Each named move below is a turn or a mirror, shown by a few rows before and after it. Which moves, in which order, take the first row of each later pair to the second? The first pair is answered.
F:
[ 14.2  16.3   7.8   4.4 -14.8  -2.4  -3.9  10.0   6.4 -11.5   6.1  -8.5
  22.0   4.0 -14.8  -4.0   6.7   9.6  -1.5   7.1 -12.8   5.4 -14.9  10.4
  13.3 -11.5 -13.1 -12.3  -1.7   5.0 -12.5] -> [  9.6  16.1   2.6  -0.6 -11.6   1.4  -6.2  19.7   3.9  -8.8  13.9  -4.8
  18.9   6.6 -10.3  -5.5   2.2   8.6  -4.3  -7.3  -5.1   4.0 -17.9  13.0
   8.7 -20.1  -8.7  -9.3  -8.0   3.2 -15.7]
[ -6.5  -6.5  -0.4  -2.5  10.0   2.1   6.6 -16.1  -7.1  -0.9 -12.6  10.9
 -10.1  -6.5  12.4   2.7   2.3  -0.8  -1.8   9.8  -0.4  -1.8   8.8 -16.5
  -9.3   5.0   5.2   6.2   1.8   3.9  10.4] -> [-10.6  -7.1  -1.6  -6.5  10.7   4.8   5.9 -12.8 -11.2   2.6  -8.8  12.4
 -10.7  -6.2  17.2   1.7   0.0   0.4  -1.3   3.3   7.3  -2.3   5.8 -13.1
 -12.6  -1.2   5.5   8.7  -1.0   4.2   9.2]
[-12.6  -4.2  -1.3  -3.2   8.2   1.3   3.4   0.8  -2.5  -6.7 -10.4  -2.2
   3.0   6.5   3.0  -6.6  -6.5  -7.1   3.1   8.7  -0.4  -2.4   3.7   0.6
  10.2   0.2  -0.2  -0.1  -4.4  -5.8  -4.8] -> [-10.8  -4.3  -4.8  -2.6   6.6   1.8   5.5   1.5  -2.4  -6.5 -10.3  -2.6
   5.6   4.8   3.1  -6.7  -5.4  -6.8   0.4  10.0  -0.5   1.1   2.8   0.0
  11.8   1.3  -1.4  -2.3  -1.3  -6.5  -4.4]
S:
[ 23.9   1.5   5.2  14.9   7.5   9.2   1.6  -4.6  17.0 -14.3  -7.8  -8.9
   2.6 -20.9  -8.4   8.8   3.3 -11.7  -4.5   2.9   3.2   9.5  10.1  -0.6
  13.6   6.2  -6.0 -20.2 -14.7  18.2  13.3] -> [  4.9  -0.3  -3.9   2.4  14.7  13.3   5.9   8.3   8.2  -3.0  -2.1  -3.2
 -10.9 -19.0  -2.3   1.1 -10.6 -14.3  -3.5 -13.6  24.2   6.5  12.5  -2.0
   6.4  -5.9   2.6 -12.6 -18.2  16.2  22.8]
[ -8.9  -1.6  -2.8  15.9   2.7   1.8  -1.0 -21.6  16.9  -6.4 -16.5  -2.5
 -10.1 -10.6  -0.8  -5.8  10.0 -15.6   4.7  24.7  -9.0   2.1  13.3  -9.3
 -10.0  12.8  -8.5   3.8  37.6   2.4  12.9] -> [-25.3 -10.0 -10.5   5.5  13.1   8.9  -4.3 -14.7   5.3   7.3  -9.1   5.9
 -20.7  -8.7  14.2  -8.6  -1.7 -11.3   6.1   5.3   8.8  -5.7  14.6  -9.5
 -26.7   5.3   4.5   8.7  28.6   0.9  13.8]
[  3.3   0.5   4.2   5.6 -15.8   4.3  -8.5   1.0   7.9 -14.1  -3.0  -5.0
   7.3   2.5   3.2  -0.5   5.4 -10.4  -2.1   9.7  -4.9   0.5   0.5   1.5
   7.7 -12.5 -14.3  -2.5  -4.1   0.9  -3.9] -> [ -8.9  -1.1  -2.8  -2.8  -9.7   8.2  -9.6   8.0  -0.5  -7.3   1.6   0.8
  -3.0   5.4  11.0  -4.7  -3.4 -12.0   1.2  -6.4  11.5  -1.9   3.1   1.9
   0.5 -19.5  -6.3   2.7  -7.1  -1.6   2.7]
M:
[  1.9  -3.7  -0.6   0.9   0.2   2.0   1.1 -12.3   1.7  -4.9   2.8   4.4
  -3.1  -2.5   8.2   3.1  11.0  -1.1   1.6   0.7   2.9   4.4   3.8   1.0
  -8.8  11.8  -5.5   5.4   4.2   0.5  -5.6] -> [  4.1   0.5   1.3  -0.3  -2.5   0.7   2.2  -6.5  -3.9  -6.2   9.5   1.6
   1.2   0.3   5.0   5.3  11.3   4.1  -3.4  -5.6   1.8   6.3  -6.0   9.3
  -7.1   2.8  -6.5   2.7  -1.5  -1.3 -15.3]
[ -0.1  -5.5   0.2  -2.2  11.1  21.7 -23.2  -3.7   4.4  14.8  12.6   8.4
  -1.2  -0.8  20.6  32.6   4.0   8.4 -12.0  -7.6 -15.8   0.3  -0.4   7.1
 -10.3   3.6   1.4   5.5   2.2 -15.5   9.3] -> [  2.3  10.0  -1.5  -5.1  -2.8  20.2 -23.0  11.0  12.6  11.8  18.8   0.4
  -0.3   6.9  10.4  23.9   3.7   7.1 -18.3  -9.1 -16.4   4.9 -11.8  18.4
   7.8 -16.7  -4.6   2.4   2.1 -14.3   9.3]
[ -3.7  21.1  -7.9  -6.8  27.8  10.3 -13.6   6.7  -5.9  -6.3 -12.6  25.1
  -5.6  10.9   2.7  -4.8  -8.3   5.6   6.6 -20.0  11.6  -1.5  18.3 -37.5
 -16.5  27.4 -11.3 -24.6  20.3  25.7  -7.1] -> [ -1.4  29.0  -8.3 -10.3  26.4  11.4 -20.1  20.7 -10.0  -6.2   2.5  23.4
   4.5  16.8   0.8  -2.2  -8.2  17.8   1.7 -33.0   8.8  -3.0   2.6 -22.4
 -17.8   9.4  -9.5 -28.5   2.8  22.5 -27.3]
Pairs:
Between the rows of a pair lie two moves.
[ 16.1  22.7  14.8 -13.0  -7.5  -7.8  25.3  17.7  13.5  27.0  -3.6   4.8
 -19.9  -3.6 -11.9   9.4  -3.5  19.7  -9.9  -9.0  14.5 -10.1  20.3 -14.4
  -4.0 -22.0   8.6  10.4 -22.7  18.3 -24.4] -> [ 27.4  18.5  21.5  -2.3  -5.0 -10.2  25.4   0.2  20.8  19.7 -16.6   4.3
 -17.2 -10.3 -14.0  17.7   8.5  18.7  -4.7   8.3   2.6  -8.4  29.6 -24.1
  -2.9  -1.6   4.9   8.0 -12.8  22.7 -21.8] : F then M
[  2.5  -3.8  -3.9  -3.6  -3.6  -0.5   2.2   0.2  11.4   7.9 -12.2 -10.6
  -3.6   2.2   5.4 -17.6  -0.4 -18.6   2.0   4.9   9.6   3.0  18.8  -8.9
  11.8   3.7   0.7   2.0  11.5  -0.5  20.2] -> [  3.3  -2.0   6.3  -8.1   6.7   4.3  -4.8   9.5  -8.0  11.0   6.1 -11.1
  16.3   7.5  13.9  -2.5  -0.9   4.0  -5.4 -17.6   1.6  -4.3  -0.5   9.7
  -2.6  -9.0   8.3  -3.1 -17.9 -10.6 -14.7] : M then M
[  7.2  -3.8   2.7   9.9   5.7  -5.6  -4.8 -14.7   9.6  -6.9 -15.2   6.8
  -1.2  -7.1   1.9   9.4   1.5  -0.2  10.9  11.1  -6.2  -1.5   8.9  -3.0
  -3.1  18.5   2.7   5.0  -0.1   8.0   3.4] -> [ 12.2  13.9   4.4   4.7  -6.8  -4.5  -5.2   5.4  10.9 -11.5  -4.0  -0.9
   7.9   8.4  -9.1   3.4   0.9   8.3   3.2   0.6  -8.2   3.5 -11.5  16.1
  10.6  -8.0  -3.1   2.4 -10.6   6.2  -7.3] : M then M
[ -3.7 -18.5   3.1  21.6  -7.3 -26.5  19.6 -27.8   5.9  15.7 -21.8  -8.2
   8.3  12.3 -17.1   7.0   9.5  -7.0 -10.7   8.6 -19.6 -10.1  -1.1  -7.8
 -16.2  23.2 -10.4  -8.8  15.6  -3.7  15.2] -> [-14.1 -19.2   3.9  11.6   3.4 -17.5  14.7 -11.0 -14.3  23.0  -2.5  -7.0
  17.8  17.9  -5.6  12.3   3.9  12.6 -16.7 -21.5 -15.8 -16.6 -18.9   9.1
 -31.9   3.6   2.4  -9.5 -12.9 -15.2 -13.6] : M then F
[ -3.5  11.7  -9.4   5.3  -4.2  -4.9   9.1  28.2  15.1  -2.1  10.5   3.4
 -16.6   9.7  -4.1 -22.6  -2.9  -5.3   3.4  -4.5   6.6   1.8  -7.3  15.5
  21.2 -18.9   6.1  -0.3  -0.6   1.3  11.4] -> [-16.3  -6.6  -9.8   8.5  10.0  -2.0   6.5   7.9   9.7   3.2  -1.4  14.8
 -30.4  -0.7  10.4 -18.6  -5.7 -12.5   9.2   0.7  13.6  -3.9  15.0  -5.4
   0.8   5.7  11.5   5.3   5.1   3.1  25.8] : M then F
[ 27.0 -14.8  -9.4  19.8  11.6 -17.0  15.0 -14.6   6.4   0.8  -3.1  -3.8
  -6.4   3.1   7.5   1.8  25.7  -1.1   0.8  19.9  -3.1 -15.7   1.0   1.8
  -7.7  19.8  11.7 -13.5  18.2  16.2   7.6] -> [  5.6   1.3 -21.3  -1.4   3.0  -8.1  14.7  18.8  -3.7  12.1  17.1  -6.4
 -15.2  13.7  10.5 -16.2   7.6  -2.4  -4.2  -9.9  20.2 -14.8 -15.5  19.5
  -4.8 -20.6  20.5  -8.0   4.2  12.2   4.0] : F then M
[  3.4  -2.5  -1.8  -1.6   6.8   0.8  13.9  -0.3  12.6  -0.1   5.3   8.5
 -11.3  -9.9   4.1   1.6   7.6 -10.1  -1.6   3.3 -13.0  -2.2  10.9   0.0
  -2.0  -3.8   5.8  -1.3  18.5   0.8   9.8] -> [  4.6   2.7   0.8  -4.8   4.3   2.7  11.2   9.1   6.9   0.4  14.9   6.1
  -1.8  -5.2   6.5   4.1   7.8   1.2  -5.6  -9.7 -15.1  -6.3  -2.0  14.1
  -4.5 -16.3   7.6  -5.0   6.2  -4.1  -8.3] : M then M
[ 23.9  20.0   5.7   7.8 -42.0   2.2  -0.3  10.5  24.3 -11.8  -6.7  -5.2
  14.4  10.3 -18.2   2.3   9.9   6.8  -0.9  27.3  -4.2   9.2   8.7  -1.5
  36.7 -10.0  -1.7   2.5  27.8  -7.0  30.6] -> [ 16.3  -6.3  22.8   7.4  -4.6  13.2 -13.9  -8.1 -13.8  -3.2   4.7  13.1
  40.5  -2.3  14.1  34.6  10.9  37.7   2.7   3.1 -13.2  -8.5  11.2   0.9
 -20.9  12.3  19.5   0.9 -10.8 -19.1 -18.4] : M then M
[  1.6   1.2  -5.6 -13.6   2.8  11.8   5.3  12.1  -7.9   7.6  19.2  -2.5
   6.5  13.3  -6.9   7.1 -10.3  15.9 -10.5 -23.8  -1.5   5.1 -35.1  23.8
   2.5 -23.8   2.6  -0.8 -24.9   0.5 -24.1] -> [ 28.0  -3.2   3.2  12.6  -4.3  -0.3   9.6 -24.6  14.4 -11.0 -12.3  -6.0
   7.8   0.9 -21.2  16.0  12.6   4.0   0.6  25.1 -26.9  13.7 -11.5   0.6
  14.5  18.6 -16.0  -6.1   7.9   8.5  -3.6] : F then M
[ 15.1   9.0  19.0 -14.1 -11.2   8.1   6.5  -1.6 -10.1  -8.9   1.3  18.8
  11.7   9.7   3.8  21.0 -13.3  13.7  -8.2  -6.5  13.9  -6.3 -39.4   8.6
 -10.3 -24.0  -5.6   4.5 -16.2  -5.7 -31.2] -> [ 10.0  -4.3  10.4  -5.3 -12.1   2.6  17.6 -29.3   7.8  -9.2 -27.0  27.4
 -14.8  -5.0   3.9  12.0 -13.7 -15.6   6.7  23.0  22.3  -4.2  -2.5 -25.6
  -6.1   6.8 -10.6  14.0  20.8   4.5  18.3] : M then M
[-11.2   2.3  -7.5  -2.0   6.3  -2.6 -24.1   9.0 -22.9  10.0  -2.1  12.2
   9.3 -19.1   2.7  15.7  -7.6  -9.5  -1.2 -18.0   8.3   1.1  -3.4   7.6
 -17.4 -11.6 -10.0  -6.5 -14.6  -9.5  -1.3] -> [  8.7  10.8  -1.3  11.4  -7.5 -10.4 -20.8  -2.3  -6.0  -3.4 -13.2   4.0
  15.6 -17.8 -14.7  19.7   8.6 -14.1   0.2  11.3 -11.3   8.6  -0.3   4.8
   3.7  -1.0 -26.1 -11.2   1.3  -3.2   6.1] : S then M
[ 13.8  -4.3   2.8  21.1  -9.8 -14.3 -15.2 -33.7  -0.9   9.5 -13.3 -11.9
 -29.4  22.5   7.4   3.3   3.6 -32.8  14.7  -1.9 -22.5  34.3  21.6  11.3
  -6.0  36.3 -25.6  10.1  34.3  30.3  19.5] -> [ 16.7  13.3  10.8  10.0 -12.4 -10.2 -24.0  -2.9 -18.0  11.4  17.6 -20.9
   0.9  38.9   6.4  11.1   3.8  -1.5  -1.2 -35.7 -31.3  30.7 -19.6  51.6
  -8.6  -3.4 -20.6   1.3  -3.8  18.6 -33.7] : M then M
[-28.4  12.0 -30.6  -3.4  17.3  22.4   2.1  24.3 -10.9  33.4  39.2  12.6
 -21.1  -7.5   9.2 -21.3 -25.8  -3.0   8.2 -18.6  50.3 -12.6   2.8  18.3
 -28.2 -22.7   6.1  33.1  -4.4  -8.9  18.1] -> [-22.5  -5.3 -25.6  12.1  24.6  17.1   4.5  -9.8  -2.1  28.2  12.0  20.6
 -28.2 -22.3  10.8 -15.4 -14.9 -13.8  18.9  12.2  42.2 -12.0  31.7 -10.4
 -33.4  15.3   2.4  32.8  20.5   0.4  41.9] : F then S
[  3.1   2.0 -21.7   2.1 -22.8  -0.1   3.8  -7.4  24.5  -3.5 -14.0 -10.2
 -24.5   9.4 -44.5  -4.7 -13.1   9.9  -8.9   4.7 -12.1   3.5  12.9   7.6
  15.4  31.6  -5.4  -3.7  25.3 -11.2  23.0] -> [-21.4  -6.2 -28.8 -14.6  -4.9  12.4  -3.7  11.0  -3.6  14.1  10.2   1.2
 -22.3  13.5 -21.0  -2.8 -31.5  22.0 -11.8 -36.2  11.7  -6.8   1.4  17.7
 -15.5  13.7  17.5   1.4  -6.7 -19.8   0.2] : S then M
[ -9.3   0.0 -11.8  -0.8   6.8   6.0   0.1 -12.7  -8.5   1.2  -2.3   6.0
 -16.9  -6.8  13.0  -3.4  -4.7   1.7  11.4   7.7   2.4  -2.7   7.1 -18.9
  -3.6  10.0   7.8   7.6  -6.3   3.3   1.3] -> [  3.0   6.3  -1.6   4.0   5.5   4.3  -3.6  -5.5 -11.3  -3.7   4.1   1.9
   4.7  -0.9   4.6   7.5   2.6  14.9   3.5   4.6 -15.6  -3.0  -7.7  -4.3
  -3.2   3.9   6.2  -0.4 -16.7  -1.4 -23.8] : S then M
[-14.9 -29.3   5.6  -4.8  10.8  -9.8   8.9   6.6   6.7  12.2 -23.2  12.9
  -6.4 -18.2  -4.9 -12.6  -2.1   0.9   0.1 -18.1  -8.0   4.5  23.8   8.4
 -29.4   5.3  13.8  -6.4   1.5  -2.7   0.5] -> [  3.2 -21.3  16.3   0.3   5.8 -14.1   8.3   8.6  12.8   4.5 -19.9   2.3
  14.2 -15.4 -15.0  -3.5  10.7  13.2  -5.0 -12.4 -26.8   8.2   8.2  21.0
 -22.4   2.8   8.6 -14.8  -3.3  -5.3 -21.5] : S then M
[ 16.0   8.5  -5.8  -3.4   3.7   1.3   5.8   8.0   4.2   2.3   9.5   3.6
  14.3  49.6  -2.5  -9.7   8.6  -1.3   3.6  -6.4  17.3   0.4  11.0  -4.6
  37.6 -11.1  23.6  -5.5  -6.1  -5.5  -6.5] -> [ 10.1  -8.3  -3.5   2.4  20.4   1.1   3.6 -13.8  -3.4   5.0   0.9  14.7
  13.6  35.8  11.6   1.3   9.6  -0.6  11.9  -2.6  16.1  -8.6  29.7 -21.2
  12.5  17.0  30.2  -5.8  -5.3  -3.3  -5.4] : M then M
[  5.1  -3.7 -25.5 -10.3   4.4  14.8   2.0  10.9   5.4  -5.7   2.7  -1.7
 -37.9 -10.1   8.9   2.2 -20.1 -18.9   4.7   7.6   0.6  -1.8  -8.3  -4.1
  -5.6   6.1   8.7  -4.4   1.4   4.1  10.7] -> [  6.9   0.7 -20.2 -10.6   5.6  15.7  -1.1  21.4  -3.1  -5.0  13.4  -1.3
 -25.8  -6.0  12.0   7.8 -22.7  -9.1  -0.3  -2.4  -2.0  -2.2 -20.8   6.4
 -11.6  -7.3  11.8  -6.3 -13.4   0.3  -8.2] : M then M
[ -5.8  -1.9 -15.2 -12.6  -3.4 -11.3  13.5  21.2  12.8   2.8  16.9   2.3
  -7.5   0.1  -3.3 -17.7  -7.9  -1.2  -2.0 -11.3  10.5   5.6  -9.3   0.9
   6.1 -17.1   5.3   3.0   1.6   2.4   5.9] -> [  6.5 -19.7  -2.2   3.6   9.1 -14.5  13.1 -11.1   9.7  -2.0  -1.4   8.0
   1.5 -12.8   3.2   3.5   4.8   1.2   5.6   8.2  -5.9   4.0  10.0 -17.7
 -10.7  25.9   7.4  -0.4  10.4   5.4   4.4] : F then M
[  8.6   2.2 -19.2   5.4 -19.2  -7.5   1.6   6.6  17.3 -24.3  -8.0  -5.3
  -4.9   2.1 -17.5  -0.6  -9.3  -6.4   4.0  21.7 -37.3   1.1   0.1  36.5
  34.9   7.8  -1.2   7.4  14.8  21.7  22.2] -> [-12.2 -19.8 -24.5   2.5  -0.2  -1.5   1.8  -7.8   6.6 -10.7 -12.1  10.1
 -23.6  -8.9   6.1  -0.6 -21.8 -14.8  14.6  13.7 -16.8  -6.1  24.6  13.0
   8.0  25.5  14.3  19.3  15.9  22.1  39.6] : M then S
